In the rows, zero is written as 128.
Named turns come first, each shown by rows before and after it. Which turns, in which order, take the first row of each pair that follows to the second? Write the first one first, as in the answered first pair.
turn J_90:
[146 116 134 119 131 143 122 104 151] -> [139 119 138 120 130 140 132 100 151]
[ 97 157 141 173 115 111 142 134 122] -> [ 83 145 136 156 115 109 143 133 100]
[123 125 193 125 140 139 204 101 156] -> [ 94  99 174  88 140 134 200 105 116]
[179 161 127 120 134 155 149 144 158] -> [161 166 143 117 128 145 173 132 151]
turn J_79:
[104 127 118 149 114 120 141 125 113] -> [114 132 119 158 114 120 145 126 129]
[ 87 146 111 153 119  98 114 168  71] -> [114 156 105 196 115  98 110 166 115]
[131 115 131 148 122 112 163 110 159] -> [128 119 148 126 127 117 175 106 145]
[ 95 124 129 128 111 120 152 121 107] -> [ 96 121 117 144 108 114 146 125 116]
turn J_887:
[121 147 162 101 131 130 147 105 125] -> [122 148 160 104 128 132 143 107 120]
[ 94 137 124 142 126 116 136 144 134] -> [100 121 117 137 129 113 149 140 142]
[135  89  90 115 130 123 125 138 130] -> [160 121 114 146 134 133 120 138 165]
[120 126 167 109 136 135 128 141 119] -> [122 116 160 107 136 131 141 135 125]
turn J_234:
[ 85 117 106 135 118  94 150 124 109] -> [ 90 116 123 106 126 102 161 115 104]
[141 128  94 107 139 137 109 137 106] -> [141 134  95 111 138 137 109 139 106]
[134 130 159 128 109 133 128 142 137] -> [128 130 149 140 105 129 126 143 140]
Now pairs of rows:
Between the rows of a pair lie 2 to 3 turns.
[149 112  95 170 123 110 126 126 162] -> [116 122 124 162 115  95 163 110 149]	J_90, J_90
[ 87 126 128 104 126 115 130 130  84] -> [162 154 141 154 133 144 102 130 162]	J_90, J_887, J_887
[ 99 130 169  79 134 121 177 106 116] -> [159 120 161 100 144 140 169  99 172]	J_90, J_887
[152 170 154 158 119 147 104 117 179] -> [147 165 171 136 122 148 136 100 181]	J_234, J_79
[152 109 111 102 138 145 105 140 114] -> [163 142 137 149 128 135 129 124 161]	J_79, J_90, J_90
[102 106 117 100 118 115 142 141  85] -> [171  92 105 128 128 130 139 129 156]	J_90, J_887
[ 79 121 114 125 125 109 117 135  77] -> [135 141 111 188 124 119 100 136 150]	J_90, J_79, J_90
[108 159 202 112 134 161 144 100 100] -> [100 101 109 120 131 149  75 141  61]	J_90, J_90, J_79
[145  96 117 147 126 112 186 102 166] -> [156 161 153 178 126 135 142 121 176]	J_90, J_90, J_887
[139 158 129 197 109 132 131 139 143] -> [121  85  91 147 109 111 169 118 124]	J_887, J_887
[121 152 118 184  94 114  90 156 157] -> [ 70  98 109 114  91  88 151 129 108]	J_90, J_887, J_234
[ 62 187 193 119 113 128 128 137 101] -> [ 68 146 186  68 126 130 159 118  98]	J_887, J_234
[151 138 165 146 127 147 121 129 165] -> [138  72 114 103 130 135 124 128 128]	J_887, J_887, J_90
[109 132 121 157 116 131  76 152 133] -> [139  91 110 153 121 128 122 125 179]	J_887, J_887
[118 114 113  78 110  91 184 131 138] -> [126 196 168 110 109 113 144 147 143]	J_887, J_79, J_234
[112  85  52 157 116 116 114 143 114] -> [174 142 160 107 145 167 163  99 171]	J_234, J_887, J_79
[111 114  92 176 142 108 105 101 163] -> [ 80 120 138 129 142 104 165  75 142]	J_79, J_90, J_90
[108 116 100 147 118 109 133 142 101] -> [137 134 117 172 118 114 146 135 145]	J_90, J_79, J_90
[ 99 112 102 142 131 113 123 131 131] -> [113  95  97 119 138 123 122 129 131]	J_234, J_90
[ 48 117 129 111  98  90 199 120  72] -> [114 119 111 203  90  84 203 108 175]	J_79, J_887
[123  85  85 123 127 126 110 133 105] -> [159 120 104 170 127 134 107 127 162]	J_90, J_90
[168 137 162 144 143 117 175  98 164] -> [121 105 146  90 145 102 186  98 102]	J_90, J_90
[137 111 127 107 128 116 195  98 162] -> [147  81  85  77 139 128 143 128 129]	J_79, J_90, J_90
[159 141 149 179 163 143 115 128 162] -> [165 121 144 172 165 138 132 116 174]	J_887, J_887, J_887
[140 111 105 152 127 116 132 126 155] -> [126 119  97 150 125 116 104 144 129]	J_887, J_887, J_90
[147  86  94 123 129 138 116 109 174] -> [138  76  86 114 126 137 119 110 157]	J_887, J_887, J_887
[161 139 166 115 130 144 146 104 164] -> [136 118 151  71 133 145 133 113 112]	J_79, J_90
[165 159 160 135 147 117 118 139 172] -> [103 132 157  79 142  98 144 133 106]	J_90, J_90, J_90
[139 191 176 143 112 185 105 130 165] -> [ 87 117 146  52 119 166 143 117  88]	J_79, J_887
[110 109 125  98 130 126 145 127 104] -> [162 124 116 135 138 142 112 137 148]	J_90, J_90, J_90
[161 153 104 136 125 124  92 133 136] -> [138 175 141 147 117 112 137 115 144]	J_90, J_90
[118 127 103 155 130 115  95 148 129] -> [124 151 140 164 129 117 130 128 159]	J_79, J_90
[123 115 116 116 136 127 128  98  85] -> [139 113  95 152 134 124 109 108 108]	J_79, J_90
[ 94 146 140 152 136 135 132 123 120] -> [100 130 111 138 136 144 105 136 110]	J_90, J_90, J_90
[141 154 123 145 131 129 120 160 126] -> [146 152 145 126 135 130 150 140 141]	J_234, J_79, J_79
[102 119 126  66 117 100  83 148  87] -> [141  97  95  83 124 105  68 151 117]	J_90, J_90, J_887
[161 169 190 105 144 164 130 122 162] -> [103 156 187  70 140 147 139 129 100]	J_90, J_887
[ 99 115 141 104 132 134 126 139  94] -> [146 117 129 134 140 151  92 152 133]	J_90, J_90, J_79
[119 101 130 120 131 108 188 100 129] -> [137 147 145 179 125 117 153 115 165]	J_79, J_79, J_887
[137  89  84  73 149 158  81 153 103] -> [137 125  81 135 136 150  49 173 120]	J_79, J_90, J_887
[124 162 174 142 135 125 164 119 153] -> [ 94 133 153  88 138 128 143 130  86]	J_79, J_90
[166 168 170 135 137 160 105 134 141] -> [108 149 174  90 134 138 143 127  86]	J_90, J_90, J_90
[110  79  72 158 112  91 129 138 129] -> [160 106 110 178 125 110 145 125 185]	J_90, J_79
[154  97 128 160 138 134  75 131 132] -> [157 126 183 148 140 141 112 110 148]	J_90, J_79
[170 165 162 148 129 141 148 108 182] -> [105 153 169  71 127 139 151 115  92]	J_234, J_79, J_79
[123 113 147  91 108 124 149 116  61] -> [187 156 158 141 117 158  97 129 118]	J_90, J_887, J_887
[110 138 104 204 121 126  50 156  97] -> [129  78 140  47 159 157 128 104  71]	J_887, J_234, J_234
[ 99 180 175 157 106 116 158 125 140] -> [ 72 151 152 104 109 116 144 134  83]	J_79, J_90
[145 118  76 191 123 106 128 136 162] -> [120 157 100 204 117 103 117 147 140]	J_887, J_90
[136 146  98 137 118 136  72 147 136] -> [128  97  83  88 126 130 108 128 119]	J_887, J_234
[139  95  87 155 121 122 134 129 175] -> [110 160 124 184 113 127  99 154 148]	J_90, J_887
[159 153 167 145 157 142 111 138 139] -> [118 140 169  99 155 132 124 136  89]	J_90, J_79, J_90
[ 71 105  80 142 118 110 135 133  90] -> [123 110  65 171 126 132  94 147 127]	J_90, J_90
[160 175 147 171 140 132 164 123 151] -> [135  88  77 111 146 116 156 132  87]	J_887, J_887, J_90
[ 71 142 145 139 107 100 137 144  95] -> [ 83 128 118 158 106  95 118 151 102]	J_79, J_90
[121 154 168 107 118 139 164 100 120] -> [108 140 148  87 120 140 141 115  86]	J_887, J_90
[158 126 127 139 128 135  92 139 120] -> [123 128 140 121 123 124 104 141  90]	J_79, J_90, J_887
[140 149 121 130 111 144 103 140  92] -> [162 136 132 135 112 140 157 107 141]	J_887, J_887, J_90
[181 106  99 108 132 140 121 111 175] -> [155 118 136  55 139 144 143 102 138]	J_79, J_90, J_79
[123 163 181 121 133 124 158 139 164] -> [104 136 170  82 135 118 174 135 136]	J_79, J_887
[165  99 111 164 123 127 114 148 163] -> [128  80  90 134 123 116 104 158 111]	J_887, J_887
